One vector is turned by the same rotation once a tick. Each row is the vector after some number of ticks, and that number follows the row.
The counts run from 0 to 657.
[152, 96, 134, 102, 146, 139, 126, 144, 131, 132, 123, 123, 135, 111, 101, 136, 163, 166, 146, 131, 115, 121, 147, 125, 136, 152, 153, 161, 139, 156, 105, 114, 119, 134, 128, 142, 143, 125, 123, 133, 136, 132, 132, 126, 80, 119, 124, 146, 101, 124, 109, 137, 117]
99
[158, 136, 121, 97, 142, 99, 124, 105, 118, 136, 153, 105, 119, 137, 121, 139, 153, 140, 148, 107, 123, 129, 107, 120, 149, 144, 129, 170, 142, 154, 128, 106, 108, 132, 124, 138, 108, 120, 127, 144, 118, 131, 127, 140, 84, 127, 119, 150, 133, 98, 124, 125, 115]
31
[143, 131, 135, 120, 148, 115, 145, 142, 128, 141, 117, 111, 119, 130, 127, 130, 165, 126, 162, 119, 77, 117, 139, 124, 147, 151, 157, 146, 146, 165, 108, 118, 125, 133, 131, 140, 101, 117, 109, 137, 137, 144, 108, 138, 104, 141, 115, 159, 129, 140, 123, 118, 129]
538
[164, 118, 126, 118, 169, 124, 105, 141, 123, 103, 115, 117, 130, 111, 109, 127, 131, 143, 136, 118, 117, 130, 147, 132, 139, 134, 135, 132, 119, 189, 123, 108, 132, 116, 113, 151, 150, 146, 114, 162, 130, 127, 127, 103, 93, 123, 134, 156, 102, 126, 113, 113, 128]
123
[164, 129, 125, 110, 135, 110, 125, 122, 115, 141, 146, 105, 132, 129, 133, 138, 152, 138, 136, 100, 105, 141, 123, 133, 152, 135, 158, 182, 154, 125, 147, 106, 115, 124, 137, 120, 117, 110, 129, 149, 121, 128, 114, 144, 74, 131, 119, 141, 120, 120, 113, 128, 120]
608
[163, 120, 130, 127, 150, 141, 124, 148, 139, 121, 115, 126, 135, 113, 138, 130, 143, 138, 138, 105, 84, 142, 150, 121, 142, 155, 159, 137, 138, 168, 109, 113, 127, 132, 120, 167, 137, 125, 147, 142, 150, 138, 119, 120, 97, 129, 123, 156, 98, 136, 114, 140, 107]
156
[134, 122, 102, 112, 151, 103, 121, 126, 127, 109, 143, 100, 143, 142, 110, 133, 145, 141, 168, 135, 128, 149, 135, 139, 159, 142, 139, 132, 128, 157, 115, 117, 135, 132, 147, 140, 112, 123, 110, 149, 139, 126, 112, 137, 107, 152, 100, 168, 105, 126, 115, 112, 151]
655
[158, 144, 114, 114, 144, 126, 140, 148, 127, 112, 118, 110, 113, 117, 134, 113, 153, 137, 152, 110, 87, 131, 151, 125, 153, 154, 141, 138, 143, 164, 102, 115, 130, 131, 124, 165, 132, 136, 114, 135, 136, 145, 106, 119, 102, 144, 125, 153, 125, 135, 109, 130, 129]
161
[156, 129, 111, 116, 130, 104, 126, 119, 128, 136, 155, 110, 140, 143, 139, 148, 148, 125, 153, 96, 99, 156, 117, 141, 157, 136, 148, 143, 133, 136, 126, 115, 122, 121, 135, 145, 104, 109, 132, 142, 142, 123, 116, 144, 84, 140, 115, 173, 116, 118, 127, 128, 110]
1
[167, 135, 127, 112, 155, 115, 124, 136, 110, 147, 116, 114, 136, 126, 127, 117, 128, 132, 138, 105, 88, 129, 140, 114, 148, 143, 148, 137, 156, 162, 111, 108, 118, 118, 113, 156, 152, 124, 104, 145, 121, 160, 95, 115, 112, 129, 125, 155, 129, 134, 127, 134, 134]
167
[131, 118, 106, 111, 147, 111, 112, 121, 112, 128, 152, 114, 132, 131, 103, 134, 158, 161, 149, 108, 113, 141, 121, 139, 153, 128, 127, 158, 105, 134, 127, 115, 118, 124, 119, 143, 134, 111, 109, 132, 130, 134, 128, 147, 67, 132, 115, 162, 101, 123, 119, 115, 121]
59
[134, 108, 139, 113, 159, 110, 123, 115, 104, 138, 127, 103, 151, 145, 108, 130, 142, 124, 161, 145, 118, 128, 126, 124, 143, 132, 148, 156, 148, 168, 130, 110, 129, 118, 147, 129, 129, 107, 126, 154, 131, 138, 96, 118, 100, 145, 91, 145, 111, 134, 130, 114, 145]
253
[169, 136, 115, 132, 145, 116, 111, 125, 138, 112, 115, 109, 127, 126, 128, 140, 133, 136, 145, 94, 90, 132, 136, 138, 151, 138, 167, 116, 141, 174, 136, 112, 118, 114, 118, 156, 119, 135, 117, 150, 122, 129, 119, 135, 105, 119, 129, 167, 125, 133, 111, 117, 111]
149
[163, 119, 133, 115, 157, 122, 107, 111, 130, 110, 103, 112, 138, 128, 109, 144, 133, 146, 149, 121, 125, 122, 139, 131, 134, 152, 160, 146, 158, 194, 136, 102, 115, 127, 124, 141, 135, 128, 130, 153, 117, 131, 125, 118, 101, 118, 121, 141, 126, 118, 114, 124, 122]
470
[129, 136, 102, 105, 156, 104, 112, 127, 117, 118, 151, 107, 114, 150, 106, 115, 159, 142, 156, 130, 131, 132, 118, 115, 154, 142, 120, 149, 126, 162, 112, 121, 134, 140, 144, 157, 121, 131, 124, 146, 146, 127, 113, 138, 95, 144, 95, 158, 114, 121, 113, 118, 127]
46
[152, 122, 118, 101, 140, 107, 133, 134, 124, 140, 159, 115, 135, 134, 130, 141, 157, 129, 135, 107, 95, 144, 125, 132, 156, 144, 117, 144, 103, 136, 100, 116, 136, 116, 114, 145, 127, 114, 112, 145, 132, 127, 127, 122, 75, 138, 132, 171, 101, 120, 132, 122, 119]
347
[143, 104, 117, 131, 168, 137, 96, 138, 118, 113, 120, 130, 146, 113, 107, 126, 129, 155, 150, 116, 123, 142, 141, 130, 133, 119, 155, 146, 133, 170, 133, 118, 117, 128, 139, 158, 150, 128, 138, 147, 149, 129, 124, 128, 85, 129, 104, 153, 97, 134, 108, 126, 124]
443
[135, 126, 113, 110, 152, 115, 116, 126, 127, 122, 152, 116, 113, 143, 118, 123, 169, 148, 156, 128, 128, 136, 117, 117, 152, 153, 130, 161, 126, 157, 111, 113, 133, 148, 142, 153, 111, 131, 144, 146, 148, 121, 123, 139, 97, 141, 101, 155, 98, 115, 117, 128, 117]
44
[168, 114, 120, 110, 159, 112, 119, 129, 114, 129, 156, 105, 130, 122, 141, 129, 125, 124, 148, 128, 104, 150, 134, 114, 153, 128, 125, 135, 133, 162, 116, 121, 116, 130, 134, 177, 119, 124, 137, 158, 148, 144, 105, 142, 124, 116, 114, 168, 103, 126, 135, 141, 126]
370
[144, 114, 136, 129, 160, 106, 120, 147, 97, 164, 147, 124, 153, 141, 125, 124, 141, 118, 135, 114, 90, 136, 123, 118, 141, 120, 145, 155, 143, 152, 128, 124, 140, 104, 134, 139, 127, 105, 122, 165, 133, 132, 104, 138, 98, 123, 113, 162, 102, 136, 135, 117, 136]
574
[136, 123, 105, 113, 145, 107, 119, 126, 135, 110, 141, 102, 144, 143, 115, 136, 152, 150, 173, 133, 130, 152, 125, 136, 159, 158, 143, 139, 126, 155, 113, 113, 137, 141, 150, 138, 108, 120, 123, 150, 142, 119, 115, 141, 106, 151, 102, 167, 95, 123, 117, 114, 145]
654
[149, 137, 117, 117, 147, 116, 112, 121, 130, 123, 121, 118, 127, 140, 110, 132, 154, 151, 134, 94, 97, 126, 139, 135, 155, 155, 150, 149, 122, 150, 118, 113, 132, 102, 100, 138, 144, 120, 99, 144, 99, 132, 131, 127, 80, 141, 137, 149, 114, 138, 115, 106, 126]
493
[157, 118, 113, 117, 158, 105, 119, 141, 119, 131, 145, 103, 130, 119, 128, 126, 130, 123, 157, 124, 105, 142, 128, 113, 149, 122, 139, 124, 128, 165, 116, 121, 120, 136, 135, 170, 113, 132, 111, 150, 155, 140, 104, 141, 123, 129, 107, 184, 110, 127, 130, 129, 138]
368
[141, 107, 113, 112, 135, 111, 111, 113, 115, 144, 156, 115, 117, 144, 114, 127, 160, 127, 139, 115, 112, 133, 115, 111, 137, 116, 147, 151, 130, 150, 121, 122, 122, 115, 140, 164, 136, 118, 136, 148, 143, 122, 120, 116, 67, 136, 105, 162, 108, 133, 125, 137, 108]
404
[143, 131, 134, 115, 175, 123, 135, 157, 104, 143, 132, 135, 136, 136, 134, 119, 150, 122, 127, 123, 94, 131, 137, 117, 138, 142, 114, 160, 131, 172, 109, 118, 150, 120, 128, 145, 136, 117, 143, 150, 146, 133, 112, 117, 73, 138, 124, 142, 113, 123, 121, 114, 115]
561
[150, 127, 136, 110, 159, 130, 124, 142, 116, 145, 124, 125, 135, 140, 121, 124, 154, 152, 132, 117, 107, 124, 135, 120, 145, 159, 153, 186, 163, 149, 132, 113, 125, 139, 135, 124, 132, 110, 143, 145, 129, 140, 113, 147, 81, 133, 111, 122, 119, 126, 106, 133, 120]
244
[126, 131, 127, 112, 147, 115, 129, 135, 119, 146, 119, 115, 134, 147, 104, 123, 164, 146, 155, 121, 108, 118, 126, 130, 146, 142, 164, 166, 154, 148, 127, 110, 127, 132, 145, 120, 120, 115, 110, 134, 133, 137, 100, 139, 82, 147, 97, 141, 125, 133, 109, 113, 132]
248
[152, 130, 114, 103, 144, 105, 133, 136, 125, 137, 155, 115, 126, 128, 127, 140, 153, 128, 142, 105, 94, 140, 127, 135, 158, 134, 121, 145, 100, 141, 103, 119, 131, 117, 113, 144, 119, 122, 104, 145, 130, 124, 135, 126, 71, 139, 140, 173, 107, 114, 131, 116, 121]
348
[175, 124, 132, 106, 169, 113, 122, 156, 125, 139, 146, 134, 153, 132, 125, 143, 131, 145, 131, 111, 109, 143, 127, 117, 139, 149, 130, 140, 146, 168, 116, 121, 129, 130, 121, 146, 114, 128, 128, 161, 139, 131, 133, 155, 110, 104, 138, 167, 114, 105, 116, 134, 113]
357
[161, 127, 117, 112, 162, 108, 126, 124, 122, 121, 143, 117, 148, 126, 142, 140, 114, 119, 155, 115, 122, 155, 126, 134, 144, 129, 135, 143, 129, 176, 130, 110, 116, 142, 139, 158, 110, 124, 148, 151, 159, 133, 112, 131, 95, 132, 110, 167, 119, 105, 127, 124, 115]
7
[149, 116, 111, 117, 138, 114, 108, 113, 120, 133, 155, 108, 96, 124, 116, 122, 162, 132, 146, 109, 110, 126, 118, 116, 140, 117, 144, 164, 124, 159, 127, 116, 119, 129, 133, 165, 123, 134, 131, 145, 134, 117, 124, 118, 74, 134, 110, 160, 109, 125, 116, 126, 110]
406
[154, 128, 107, 92, 144, 99, 125, 114, 112, 142, 161, 114, 119, 128, 116, 136, 154, 132, 143, 109, 117, 130, 119, 117, 150, 132, 135, 184, 143, 144, 115, 121, 113, 128, 129, 147, 118, 120, 112, 141, 125, 128, 136, 135, 77, 137, 119, 149, 137, 115, 119, 131, 123]
29
[150, 137, 136, 114, 172, 121, 140, 167, 112, 142, 138, 131, 118, 131, 136, 111, 165, 131, 127, 113, 91, 123, 138, 113, 145, 153, 124, 175, 137, 159, 111, 119, 149, 131, 129, 138, 124, 128, 130, 149, 136, 133, 116, 132, 81, 134, 129, 141, 113, 125, 112, 118, 125]
563
[135, 111, 132, 111, 170, 128, 123, 154, 119, 123, 128, 128, 153, 138, 119, 129, 152, 143, 139, 131, 121, 140, 142, 134, 145, 152, 133, 165, 116, 153, 119, 111, 148, 126, 138, 124, 147, 116, 136, 150, 142, 123, 123, 125, 70, 152, 114, 139, 90, 128, 110, 111, 135]
272
[128, 128, 107, 104, 149, 114, 116, 124, 124, 120, 153, 109, 118, 151, 112, 118, 169, 146, 159, 131, 133, 133, 113, 115, 154, 148, 120, 149, 125, 161, 113, 116, 136, 144, 145, 152, 113, 128, 136, 144, 147, 122, 114, 137, 92, 140, 97, 158, 104, 118, 117, 123, 121]
45
[151, 130, 104, 118, 138, 100, 125, 119, 129, 134, 149, 113, 143, 136, 135, 141, 140, 119, 156, 99, 101, 156, 119, 145, 153, 126, 150, 137, 129, 147, 126, 116, 118, 121, 143, 144, 104, 111, 122, 140, 148, 122, 114, 139, 80, 142, 112, 171, 126, 119, 123, 119, 115]
2
[167, 140, 105, 104, 134, 109, 122, 127, 120, 123, 156, 103, 114, 135, 144, 132, 149, 138, 132, 100, 102, 147, 126, 125, 160, 136, 123, 144, 120, 136, 129, 113, 111, 125, 122, 163, 125, 119, 133, 142, 135, 144, 106, 144, 81, 121, 122, 159, 119, 118, 115, 134, 91]
377
[148, 133, 141, 129, 165, 112, 122, 145, 120, 139, 116, 125, 121, 130, 134, 122, 134, 111, 136, 109, 93, 115, 123, 124, 136, 125, 140, 146, 112, 185, 133, 106, 128, 124, 116, 136, 124, 134, 121, 152, 148, 142, 100, 115, 82, 140, 116, 159, 118, 121, 129, 100, 112]
556
[148, 133, 121, 110, 147, 122, 116, 117, 122, 117, 131, 114, 139, 149, 114, 135, 156, 150, 129, 104, 103, 137, 143, 129, 157, 166, 134, 150, 125, 146, 107, 111, 139, 100, 102, 145, 159, 104, 123, 152, 100, 133, 126, 119, 83, 137, 134, 141, 106, 138, 121, 123, 124]
491
